In the rows, 128 means zero.
Where one turn sends some rows of the set: a few examples, then the rows asked
Z_730: [128 127 119 117 117 137  96 111 137 138 106 124 118 128 127  97 118 126
 133 106 126 116 142 117 134  75 116]
Z_306: [ 99 119 105 155 135 119 154 130 136 133  89  98 147 128 131 137 118 126
 106 125 117 147 106 129 153 150 121]
Z_28: [128 126 138 156 122 132 153 115 145 121 161 155 140 146 113 155 146 109
 105 156 134 141 163 139 122 142 141]
Z_641: [124 118 141 158 125 139 154 122 151 116 164 151 137 133 109 154 151 108
 109 156 134 146 153 143 130 136 143]
Z_618: [107 139 109 148 138 109 151 124 135 126  90 111 152 144 131 140 119 137
 107 124 121 150 108 111 150 168 111]
Z_487: [138 129 124 125 124 130 109 112 133 140 106 119 127 130 124 118 123 106
 128 101 127 125 171 120 116  76 123]
Z_136: [127 125 126 134 129 124 110 105 138 131 100 127 135 130 116 113 125 108
 125 107 120 124 176 129 111  79 131]
Z_309: [146 152 125 117 128 120 106 104 132 132 107 135 131 148 124 121 122 119
 126 101 132 129 175 100 112  97 110]
Z_66: [ 95 131 133 141 145 109 160 128 130 131  96  99 162 132 131 144 127 128
 121 110 110 145 115 128 152 150 121]
Z_211: [130 133 156 120 128 118 111 108 128 126 110 127 147 142 115 123 141 119
 147  96 115 116 169 121 109  98 129]
Z_321: [129 127 120 106 144 159 101 133 157 113 126 124  98 116 115 101 131 157
 129 146 126 126  95 129 150 129 103]
Z_259: [136 144 114 117 143 155 106 128 158 105 138 147 109 106 122 119 140 152
 129 164 145 138  96 121 151 131 106]
Z_692: [143 138 126 105 151 145  85 117 152 107 132 114 115 113 126 114 139 156
 140 122 141 130 105 107 139 135  93]
Z_105: [131 130 120 119 140 162 108 134 156 110 139 135 108  96 121 120 145 146
 135 162 140 133  92 133 153 121 113]
Z_712: [121 144 121 147 135 110 154 129 130 133  99 105 154 152 139 136 110 133
 105 121 128 142 115 121 147 174 107]
Z_218: [131 134 120 104 145 155 100 131 156 111 127 129  99 122 114 102 130 161
 129 146 128 128  96 123 149 135  99]
Z_258: [137 121 125 110 147 153  87 123 153 113 131 102 111  99 126 112 140 146
 141 122 137 128 103 123 141 119 102]
Z_483: [126 124 142 155 122 132 153 117 144 122 163 152 141 145 112 156 148 108
 108 154 133 138 161 142 123 143 142]
Z_954: [131 148 118  88 145 145  91 116 156 128 105 120  99 126 128 103 117 150
 137 134 121 128 120 126 139 116 105]
Z_257: [132 148 132  83 145 145  91 118 152 126 109 117 104 128 128 108 124 154
 147 128 118 124 117 126 138 122 105]
Z_499: [121 126 145 147 129 130 155 119 149 104 169 157 134 135 105 159 155 121
 115 154 135 143 141 141 131 150 136]
Z_624: [132 136 147 105 116 132  95 114 128 133 115 124 129 139 126 108 132 136
 153  95 121 108 136 110 132  93 113]
Z_801: [140 131 106 114 150 150  85 116 160 111 125 113 106 104 127 107 129 148
 125 130 144 135 109 113 140 121  95]
Z_548: [136 150 129 125 133 112 107  97 137 122 103 144 141 151 116 116 125 122
 125 106 126 128 178 106 107 102 118]
Z_559: [113 126 109 157 133 119 156 132 135 141  95  95 146 136 139 130 104 121
  98 125 127 143 116 136 151 154 116]
Z_148: [131 130 128 102 144 157 100 134 153 112 129 124 101 120 114 104 135 160
 135 143 125 124  93 127 149 135 102]
Z_95: [ 93 129 111 149 146 110 160 125 138 133  88 103 154 128 132 137 115 122
 105 118 116 153 121 129 153 141 120]
Z_601: [121 128 127 152 131 130 154 115 155 105 163 162 128 134 105 153 145 118
 102 161 141 150 147 140 131 144 134]
Z_86: [127 126 146 154 126 135 153 121 149 113 167 156 141 141 109 156 154 114
 113 154 135 146 153 135 128 146 139]
Z_636: [136 124 131 166 109 128 153 120 129 139 146 141 142 152 127 151 128 105
 102 149 135 126 166 139 116 140 136]
Z_493: [137 151 121 109 120 126  93 104 136 130 108 141 122 147 127 101 117 139
 132 106 131 120 145  97 130  96 103]
Z_14: [128 139 127  88 143 149  92 121 154 130 107 112 100 120 128 105 122 147
 144 130 118 125 117 135 140 111 110]
Z_789: [142 138 150 113 123 125 109 114 125 135 115 119 137 141 123 127 137 117
 147  91 122 118 166 113 113  94 119]
Z_627: [135 141 131 112 141 156 108 133 152 105 144 140 114 106 121 125 150 154
 144 158 140 131  91 124 151 135 108]
Z_668: [102 125 129 145 134 116 154 133 128 129  96  97 157 136 130 146 131 134
 123 116 112 140 100 124 152 164 120]
Z_388: [114 125 136 148 131 118 157 138 126 139 103  89 155 139 138 139 120 127
 118 114 120 133 108 138 150 163 118]
Z_172: [126 121 138 157 122 133 153 117 146 123 161 152 139 142 112 155 146 106
 105 156 133 140 163 143 123 139 143]
Z_213: [139 128 137 162 109 125 153 120 126 137 149 143 145 157 126 154 131 109
 106 147 134 124 165 135 115 147 133]
Z_917: [127 126 134 159 127 135 153 118 154 113 163 159 136 138 110 152 146 111
 103 159 138 150 157 135 128 141 138]
Z_439: [100 145 119 141 148 103 159 121 135 127  92 113 160 141 132 142 119 133
 109 116 117 153 121 115 150 157 113]
Z_905: [136 121 140 163 108 128 154 123 126 139 149 138 145 152 126 155 133 105
 109 146 132 122 163 141 116 142 137]
Z_142: [116 115 136 153 129 136 155 122 152 109 165 151 129 125 105 154 151 113
 109 158 135 145 142 151 133 136 141]

Z_636 -> Z_905
Z_172 -> Z_483
And these:
Z_618 -> Z_306
Z_66 -> Z_439
Z_624 -> Z_493
Z_712 -> Z_559
Z_257 -> Z_954
Z_148 -> Z_218
Z_309 -> Z_487
Z_105 -> Z_627
Z_142 -> Z_499
Z_641 -> Z_86
Z_801 -> Z_258
Z_548 -> Z_136

Where one turn sends some rows of the set: a few examples, then the rows asked
Z_788: [142 124  87 124 130 132 145 173 132  99 143 134 133 129 133 167 164 127
 154 124 124 138 133 164 163 114 130 148 164 142 130 147  94 127 112]
Z_663: [115 137  80 116 148  86 159 164 101 112 150 145 147 137 129 131 140 129
 164 111 146 112 124 144 141 122 135 133 130 109 162  86 145 133 142]
Z_113: [107 144  88 131 154 106 131 150 111 136 138 151 151 131 110 127 118 152
 169 102 118 125 126 143 122 149 126 148 163 116 141 143 122 147 150]
Z_143: [110 109  85 128 142 118 113 179 125 112 135 159  99 116 140 147 134 127
 147 122 171 114 123 150 151  90 156 148 152 115 119 151 136 122 113]
Z_550: [101 127  84 127 163 110 133 134 118 117 102 175 137 161  90 120 119 137
 122 126 119 121 122 121 152 105  96 141 108 135 129 133 124 125 100]
Z_695: [128 135 114 123 130 110 125 127 110 110 157 111 143 121 126 148 112 144
  86 124 131 108 131 202 143 102 142 142 130 124 153 116 120 107 137]
Z_523: [108 136 133 127 125 157 112 130 117 131 125 120 145 100 114 147 127 132
 117 141 151 151 126 132 139 108 149 163 138 119 142 105 147 136 110]
Z_952: [121 132 131 141 151 118 154 127 108 125 133 144 136 150 104 111 107 145
 145 102 121 141 115 125 178 115 129 130 133 139 122 109  76  83 114]
Z_199: [133 103  92 162 150 150  90 159 142 110 143 144 120 147 135 121 130 132
 137 134 119 112 145 142 153 107 146 131 113 143 124  95 133 142 122]
Z_592: [102 122 105 157 129 135 129 107  96 108 110 119 132 173  90 132  88 139
 124 125 138 133 121 134 161 122 142 138 104 114 124 135 123 144 108]
Z_232: [147 162 107 111 152  83 127 132 128 116 127 111 146 134 134 151 102 132
 156 133 128  91 116 142 125 128 120 137 106 133 133 132 150  97  83]
Z_504: [138 146 108 135 133  92 112 128 112 103 147 126 138 104  98 136 151 138
 123 123 135 117 100 138 166 126 144 143 167 127 175 125 110 101  69]
Z_579: [108 127 112 117 106 122  84 144 121 145 154 137 118 158 132 166 131 142
 140 121 152 106 113 166 145  97 163 133 151 129 161 119 138 112 121]
Z_760: [146 124 124 130 137 137 129 131 117 112 117 137 123 124 124 141  98 119
 182 129 122 107 123 126 138 132 143 142 131 138  78 124 149  97  88]
Z_937: [148 138 158 153 140 114 146 128  98 104 109 107 132 144 132  96 124 131
 137  99 146 121 113 132 157 139 173 128 134 116 151 120 130 115 124]
Z_970: [130 143 110 129 142  97 130 128 109 115 102  97 121 151 104 133 115 120
 101 123 117 117 137 103 148 138 127 143 137 129 162 124  94 137 124]
Z_80: [117 120  70 143 121 115 103 125 110 120 153 149 119 112 122 144 116 132
 100 119 152 110 102 162 152 135 172 134 134 147 135 129 144 123 142]
Z_626: [124 112  87 129 110 153 115 136 128 112 133 178 144  98 121 138 145 119
 131 113 157 103 132 146 176 135 139 146 134 130 112 157 114 126 129]
Z_672: [111  99 120 157 124 105 125 122 104 113 116 162 125 158 121 116 138 125
 149  88 126 130 119 146 190 128 136 114  93 129 125 111 126 115  94]
Z_287: [133 127 118 129 132 105 121 135 117 107  81 138 135 159 106 133 146 120
 128 120 126 110 117 127 140 132 146 142  95 127 172 134 158 156 128]
Z_609: [121 122 128 108 120 111 158 130 111  86 119 164 141 153 133 131 125 141
 166 135 158  99 108 169 154 102 146 139 144 100 143  79 120 135 118]
Z_498: [164 143 136 121 130 111 138 138 136  95 128 126 133 142 141 151 128 120
 180 126 115  89 132 141 137 133 129 139 102 141 110 117 137  99  92]
Z_777: [136 138  99 112 141 107 111 127 114 144 120 124 135 121 107 166  85 126
 170 131 117 115 105 124 133 133 141 138 125 146 117 127 143  94  92]
Z_76: [113 129 140 123 147  73 143 131 121 111  98 131 135 124 143 103 149 120
 122  88 134 118 142 122 174 125 115 143 124 127 137 130 120 110 118]
Z_728: [122 122 108 142 151  95 117 134 157  82 151 136 156 135 122 121 137 160
 155 113 130  97 129 161 186  96 137 160 120 137 130 162 112 108 120]
Z_619: [125 154 106 130 127 139 126 136 115 111 156 109 154 160 147 140 140 150
 125 129 141 115 129 185 143 110 125 136 185 127 141 139 134 118  92]
Z_236: [126 126 123 132 128 128 121 124 115 111 111 174 131 152 112 124 109 156
 168 126 119 107 106 164 134 139 139 138 183 112 131 120  92 149 115]
Z_70: [155 124 113 124 126 144 127 148 118 100 143 147 149 113 126 131 146 122
 110 119 126  92 158 180 162 115 109 133 144 110 140 126  87 110 104]

Z_232 -> Z_777
Z_788 -> Z_619
Z_550 -> Z_952
And these:
Z_523 -> Z_199
Z_626 -> Z_70
Z_592 -> Z_672
Z_663 -> Z_113

Where one turn sends some rows of the set: a few examples, then the rows asked
Z_974: [103 159 142 185 111 122 139 118 120 145 135 121  86 115]
Z_459: [ 97 149 140 187 103 115 139 125 124 154 139 124  90 127]
Z_355: [124 161  82 132 137 125 112 146 150 117 107 146 143 131]
Z_510: [ 97 143 128 190  97 126 126 101 105 136 126 136  93 131]
Z_175: [134 159 103 120 132 129 117 147 159 131 115 152 130 141]
Z_892: [124 165  90 133 127 123 111 154 167 128  97 144 117 140]
Z_817: [122 160  78 137 133 122 112 148 151 117 102 145 141 132]
Z_18: [129 152  89 135 145 127 119 156 154 120 118 140 141 142]
Z_623: [132 148  90 124 122 130 106 134 144 123 108 162 136 152]
Z_106: [123 158  76 136 131 121 109 143 147 117 101 149 142 135]
Z_539: [101 137 141 170 104 118 134 109 108 141 143 133  88 129]
Z_975: [122 153  79 137 115 127 101 140 153 122  89 155 123 151]
Z_185: [106 146 143 179 109 127 136 104 105 142 142 133  98 124]
Z_694: [ 89 149 130 183  98 114 130 118 121 142 124 122  74 126]
Z_879: [ 90 156 121 199 106 107 130 117 117 138 129 132  78 126]
Z_791: [ 97 138 128 191  92 116 130 114 110 149 134 134  94 136]
Z_680: [ 92 146 129 195  95 114 132 124 122 151 128 126  86 131]
Z_693: [120 152  88 141 132 130 119 143 151 118 108 164 154 134]
Z_204: [ 99 149 142 172 108 115 138 120 121 146 139 124  78 122]
Z_251: [ 94 138 127 181  94 118 126 107 108 138 128 133  82 134]
Z_323: [126 157  79 132 134 125 112 143 147 117 106 149 144 134]
Z_387: [103 145 136 181 113 113 138 110 107 141 150 141  95 125]
Z_150: [121 157  80 146 138 124 113 161 160 118 105 136 131 143]
Z_22: [127 143  83 137 137 129 112 146 144 115 114 150 145 151]
Z_38: [112 151  78 149 126 128 115 146 151 116  97 162 147 136]
Z_751: [113 162  83 150 132 125 118 153 161 120  99 156 143 131]
Z_519: [101 138 140 181 101 117 137 115 113 153 144 131  98 132]
Z_454: [119 159  92 142 136 128 123 152 160 120 109 158 148 129]
Z_234: [120 146  73 148 130 126 106 148 148 113 101 144 136 150]
Z_664: [ 94 143 122 193 103 113 128 104 104 135 135 143  89 134]
Z_585: [ 93 156 126 194  99 121 129 114 119 141 120 123  80 123]
Z_402: [ 97 160 134 188 117 109 140 123 122 143 142 131  83 118]

Z_694 -> Z_251
Z_693 -> Z_454
And these:
Z_106 -> Z_323
Z_623 -> Z_175
Z_150 -> Z_234
Z_664 -> Z_387
Z_459 -> Z_680
Z_510 -> Z_185

